X =
[[116 144 113 149 109 151 104 153]
 [132 115 135 110 140 108 149 103]]
The bottom-left entry is 132
The 4th-last entry, reading row by row -> 140
The entry in the top-left corner is 116
Report the entry just right of 140.
A: 108
The entry just left of the largest entry: 104
The entry directly above the smallest entry -> 153

128  132  129  126  127  129  132
128  129  132  128  130  146  122
127  130  135  127  129  129  133
129  131  131  129  130  135  114
128  130  133  130  131  135  115
128  129  134  129  130  139  113
129  130  129  129  130  151  109
129  128  132  130  130  139  113
129  132  126  127  127  137  109
127  132  135  127  129  128  118
128  130  132  128  129  141  122
128  130  133  128  129  144  122
129  128  132  131  132  143  112
127  133  133  125  127  118  132
128  136  131  128  129  111  107
129  130  130  129  130  151  109
The last entry, reading row by row -> 109
The entry in the top-right corner -> 132
The 3rd entry on the diagonal from the top-right corner -> 129
The first entry in reading order is 128
Give the fourth-last entry, reading row by row.
A: 129
Give the smallest entry.
A: 107
Give the bottom-left entry.
A: 129
Give the 5th-last entry, reading row by row.
A: 130
Give the 5th entry, reading row by row.
A: 127
Give the entry directly below 143.
A: 118
The first entry in the row that holds the smallest entry: 128
The smallest entry in the first row -> 126
The second-last entry, reading row by row -> 151
The entry directly above the smallest entry is 132
Give the entry just left of 107.
A: 111
The 2nd entry on the diagonal from the top-right corner: 146
The second entry on the main diagonal: 129
The entry directly below 141 -> 144

[[110 148 135 114 110 109]
 [130 124 120 130 126 126]
 [123 128 133 121 126 126]
 [130 126 109 127 120 119]
 [121 127 132 123 124 124]
 [121 131 118 122 117 116]
 [126 114 134 125 134 135]
 [128 126 120 131 124 124]
 [122 134 157 124 135 137]
 [117 132 130 117 119 120]
 [115 128 129 115 118 117]
 [131 119 125 130 132 132]
 [108 130 127 107 110 110]
 [130 123 115 131 124 123]
 [135 124 137 138 140 140]]
Give the second-last entry, reading row by row.
Answer: 140
The entry in the top-left corner: 110
Give the largest entry in the last column.
Answer: 140
The 1st entry on the diagonal from the top-right corner is 109
Give the smallest entry in the last row.
Answer: 124
Give the last entry in the row that holds the smallest entry.
Answer: 110
The bottom entry of the column that holds the smallest entry is 138
The largest entry in the first row is 148
Give the entry just right of the smallest entry.
Answer: 110
Give the 5th entry in reading order.
Answer: 110
Give the 2nd entry on the diagonal from the top-right corner.
Answer: 126
Give the largest entry.
Answer: 157
The bottom entry of the column that holds the largest entry -> 137
The entry just left of the smallest entry: 127
Give the entry directly above the largest entry.
Answer: 120
Give the fourth entry, reading row by row.
Answer: 114
Give the smallest entry in the first column.
Answer: 108
Give the entry directly below the smallest entry.
Answer: 131
The second entry on the main diagonal is 124
The entry just left of 157 -> 134
Give the first entry of the largest entry's row.
Answer: 122
Give the entry directly above 129.
Answer: 130

Read these off the row that follows.
1) Report the 2nd entry from the right.
2) Report the third entry from the left.
3) Report the last entry.
4) Report the third entry from the right.
5) Report the 1st entry from the left.
[146 141 135 135 129 145 122 122 116 106 144 125 146 126 128 130]
1) 128
2) 135
3) 130
4) 126
5) 146

B =
126  155  134  123  129  130  135
140  151  138  134  130  129  135
119  148  129  110  121  128  128
122  154  132  118  127  129  133
130  155  135  127  130  130  136
135  154  136  131  130  129  136
Indices start at 0.
The entry at row 2, column 0: 119
Read off the entry in the bottom-left corner.
Answer: 135
The entry in row 0 and column 0 -> 126
Read off the entry at row 1, column 0.
Answer: 140
The entry directly below 123 -> 134
Read off the entry just left of 110.
Answer: 129
The entry in the top-right corner -> 135
The entry in the bottom-right corner: 136
Read off the entry at row 1, column 1.
Answer: 151
The entry directly below the smallest entry -> 118
Read off the entry in row 0 and column 1.
Answer: 155
